In the data rows, the value 128 means zero.
Some points, one per row:
tensor([125, 159, 151,  84, 147, 149, 112, 159, 101, 122, 109, 122, 150, 136, 140, 164])
tensor([100, 146, 175,  74, 204, 147, 108, 239, 123,  99, 130, 148, 127,  59, 204, 180])
tensor([121, 110, 107, 140,  47, 157, 211, 181,   8, 215, 119,  58,  28, 144, 131, 140])
tensor([169,   0,  86, 205,  49,  88, 143,  88, 143, 184, 108, 125,  82, 142, 133, 102])
tensor([125, 184, 161, 126, 176, 135, 138,  16, 174,  86, 132, 137, 167, 160,  30,  81])
tensor([135, 161, 142, 145, 134, 122, 113,  67, 166,  80, 120, 163, 155, 153,  75,  94])
tensor([152,  21,  71, 152,  56, 152, 211, 125,  66, 199,  99,  52,  66, 108, 127, 100])
tensor([148, 122, 114, 146, 125, 107,  87, 115, 170, 126,  92, 156, 172, 145, 141, 117])
tensor([145, 210, 152, 115, 177, 118, 105,  57, 141,  51,  82, 141, 198, 167,  82,  93])
tensor([131,  65,  35, 154,  37, 134, 146, 129,  73, 203,  56,  95,  84, 157, 190, 110])
tensor([146,  95, 103, 173,  94,  99, 128, 102, 125, 150, 118, 122, 132, 166, 151, 109])
tensor([117, 105, 151, 115, 101, 104, 135, 151, 148, 171, 151, 117,  73,  83, 150, 160])
tensor([133, 136, 123, 114, 106, 139, 192, 184,  90, 125, 153,  90, 113,  88, 151, 178])
tensor([ 86, 165, 178,  99, 154, 148, 130, 215, 104, 131, 167, 114, 131,  88, 155, 199])
tensor([212,   0,  72, 255,  61, 113, 111,  54, 129, 195,  71, 139, 136, 166,  96,  51])
tensor([202,  13,  53, 224,  52, 125, 167,  43, 111, 250,  90,  68,  98, 144,  76,  85])
tensor([195, 124, 119, 156, 141, 132, 109,  73, 184, 137,  94, 149, 186,  96,  58, 126])
tensor([128, 134, 121, 126, 113, 150, 167,  64, 119, 129, 125,  96, 126, 139,  58,  96])
tensor([ 46, 255, 198,  76, 181, 120, 107, 155, 125,  65, 184, 152, 164, 156, 113, 132])
tensor([112, 220, 196, 113, 212, 102,  65,  72, 205,  48, 176, 179, 201, 117,  76, 115])
tensor([151,  81, 118, 155, 133, 107, 149,  87, 145, 129, 137, 110, 121, 137,  82,  77])
40 more points follow, each with its number after it:
tensor([145,  90, 124, 174, 120, 126, 165,  72, 162, 140, 136, 119, 126, 124, 100, 139]) 0
tensor([154, 141, 185, 108, 140, 114, 155, 171, 166, 136, 173, 129, 101,  64,  98, 184]) 1
tensor([125,  65,  89, 172,  68, 121, 113, 165,  74, 189, 103, 127, 108, 169, 193, 107]) 2
tensor([169,  96, 111, 161, 106, 131, 127,  93, 143, 110, 102, 146, 114, 141, 126, 104]) 3
tensor([171, 104, 106, 168, 102, 130, 183,  86, 116, 131,  85, 103, 143, 129,  57, 127]) 4
tensor([110,  98, 108, 144, 116, 116, 103, 141, 130, 120, 117, 184, 158, 183, 173, 104]) 5
tensor([106, 156, 123,  98, 102, 141, 131, 172, 102, 122, 126, 116, 101, 101, 165, 202]) 6
tensor([154, 130, 157, 144, 130, 143, 134, 158, 126, 138, 168, 138, 112, 104, 103, 138]) 7
tensor([ 78, 100,  81, 130,  25, 147, 103, 189,  78, 182,  87, 154,  90, 159, 255, 166]) 8
tensor([146, 161, 100, 154, 144, 121,  89,   9, 158, 111,  89, 157, 186, 183,  97,  69]) 9
tensor([109,  69, 129,  99,  90, 128, 152, 188,  77, 150, 123,  79, 100, 130, 168, 162]) 10
tensor([145, 154, 171, 146, 193,  96,  79,  50, 173,  66,  92, 164, 200, 156,  74, 102]) 11
tensor([106, 167, 143, 112, 134, 124, 122, 152, 137,  89, 130, 124, 113,  99, 162, 188]) 12
tensor([160, 151, 117, 168, 144, 135, 140,  47,  85, 161, 102,  94, 128, 172,  44,  72]) 13
tensor([105, 193, 141,  84, 139, 152, 116, 179,  97,  89, 129, 164, 135, 147, 130, 137]) 14
tensor([ 57, 196, 194,  73, 172, 115,  98, 172, 164,  92, 187, 156, 120,  85, 184, 184]) 15
tensor([232, 107, 110, 242, 193, 101,  69,   0, 237,  53,  95, 167, 232, 195,   0,   0]) 16
tensor([141, 148, 115, 130, 131, 103, 123,  15, 146,  80,  93, 138, 173, 195,  77,  96]) 17
tensor([194,  46,  73, 205,  75, 100, 141,   0, 124,  97,  41, 129, 117, 247,  56,   0]) 18
tensor([161, 187, 136, 169, 155, 137, 133,  24, 123, 155, 132, 119, 169, 183,  11,  60]) 19
tensor([ 87, 120,  96, 113, 125, 119,  91, 121, 125,  86,  99, 158, 137, 163, 181, 136]) 20
tensor([ 38, 206, 133,  34, 152, 174, 107, 244, 109, 103, 150, 159,  95, 115, 254, 159]) 21
tensor([103, 139, 105, 133, 122, 154, 129, 182, 101, 153, 123, 121, 127, 133, 158, 132]) 22
tensor([156,  83,  89, 134,  85, 150, 145, 185,  77, 172,  77,  93, 143,  90, 173, 116]) 23
tensor([131, 108,  88, 119, 103, 139, 173, 146,  49, 141, 112,  77,  89, 136, 107, 109]) 24
tensor([136,  59, 121, 144,  79,  92, 128, 137, 129, 156, 150, 131,  73, 110, 148, 131]) 25
tensor([148, 130, 136, 131, 124,  97, 128, 113, 183, 110, 147, 132, 117,  98, 102, 139]) 26
tensor([112, 222, 202, 117, 224, 130, 126,  35, 229,  47, 191, 171, 242, 129,  15, 137]) 27
tensor([142, 106, 145, 142, 126, 172, 157, 188,  73, 205, 133,  75, 138,  98, 111, 188]) 28
tensor([164, 114, 125, 139, 135, 101, 137,  77, 166, 126, 125, 122, 120,  98, 112, 115]) 29
tensor([168,   1, 100, 154,  86, 134, 201,  94, 101, 224, 116,  71,  35, 108, 103, 139]) 30
tensor([110, 167, 160,  87, 138, 154, 122, 163, 116,  87, 118, 114, 135, 120, 160, 159]) 31
tensor([141, 102, 124, 127,  78, 118, 171, 201, 127, 164, 169,  94,  80,  72, 154, 168]) 32
tensor([111, 154, 101, 104, 136, 117, 112, 103, 118,  68,  94, 149, 159, 154, 167, 120]) 33
tensor([125, 137, 130, 103,  90, 118, 157, 204, 105, 136, 166, 103,  89,  40, 151, 164]) 34
tensor([147, 104, 120, 119,  64, 154, 202, 212,  67, 178, 149,  78,  48, 101, 170, 174]) 35
tensor([159, 153, 155, 147, 166, 128, 124,  46, 191, 107, 129, 119, 150, 128,  46,  82]) 36
tensor([122,  91, 104, 123,  99, 127, 148, 160,  90, 179, 133, 102, 108, 117, 135, 142]) 37
tensor([ 96, 132, 125,  86, 136, 140, 168, 154, 123, 119, 145, 112,  97,  92, 152, 165]) 38
tensor([100,  95,  74, 139,  63, 152, 145, 147,  66, 143, 107,  91,  61, 188, 212, 121]) 39
Which two of these numbered points are nearest to each point below, ignoring the 2 directions in which the first points spread most? Their numbers follow each, nearest first.
tensor([114, 131,  86,  89, 126, 178, 104, 173,  83, 156,  68, 128, 100, 103, 214, 115]) > 21 9
tensor([156,  59,  84, 171,  92,  77, 134,  37, 135, 118,  96, 138, 156, 190,  65,  49]) > 10 17
tensor([101, 109, 112,  94, 138, 138, 170, 192, 107, 139, 161, 108,  98,  95, 173, 176]) > 38 37
tensor([153, 109,  76, 148,  74, 158, 190,  99,  72, 137, 120,  94,  83, 159,  77,  85]) > 24 13
tensor([110, 158, 115,  99, 169, 123, 137,  82, 151,  85, 104, 138, 144, 151, 122, 101]) > 17 38
tensor([ 94, 224, 155, 106, 143, 111,  85, 122, 146,  83, 138, 171, 148, 167, 107,  95]) > 14 22
tensor([ 22, 232, 138,  40, 133, 182, 119, 255,  67,  76, 154, 133,  63, 135, 255, 200]) > 39 21
tensor([ 69, 101, 120, 120,  97, 120,  87, 172, 108,  74,  90, 146,  90, 177, 225, 161]) > 20 5
tensor([114, 195, 186, 131, 210, 177,  92, 153, 127, 136, 127, 115, 187, 108,  90, 128]) > 28 22
tensor([100,  59,  67, 163,  57, 127, 150,  98,  97, 168, 129,  94, 127, 158, 145, 160]) > 6 10
tensor([134, 132, 159, 162, 151, 108, 149,  58, 194,  93, 159, 157, 164, 129,  67, 115]) > 0 27
tensor([178,   4,  64, 186,  63, 110, 149, 131,  86, 194,  79,  90, 109, 126, 166, 119]) > 11 10
tensor([173,  91, 115, 181, 149,  95,  78,  35, 196,  94,  88, 202, 223, 173,  74,  66]) > 5 11
tensor([179, 114, 153, 189, 151, 124, 128, 116, 177, 130, 135, 150, 152, 117,  75, 122]) > 7 32
tensor([ 81, 240, 162,  55, 175, 144, 120, 177, 124,  80, 131, 146, 155, 137, 190, 189]) > 9 31
tensor([ 98, 197, 130,  66, 158, 131, 139, 135, 105,  99, 150,  92, 126, 105,  47, 132]) > 24 13
tensor([170,  56, 130, 164, 102,  92, 129, 104, 143, 158, 112, 123, 106,  90, 113, 140]) > 26 29
tensor([ 87,  80,  81, 155, 103,  97,  78,  77, 141,  79,  71, 152, 105, 180, 227,  51]) > 20 21
tensor([121, 159, 180,  97, 162, 102, 108, 169, 134,  85, 119, 164, 142, 113, 156, 147]) > 11 3
tensor([138, 108, 126, 111, 120, 114, 128, 133, 100, 115, 116, 114, 144, 139, 136, 117]) > 10 31
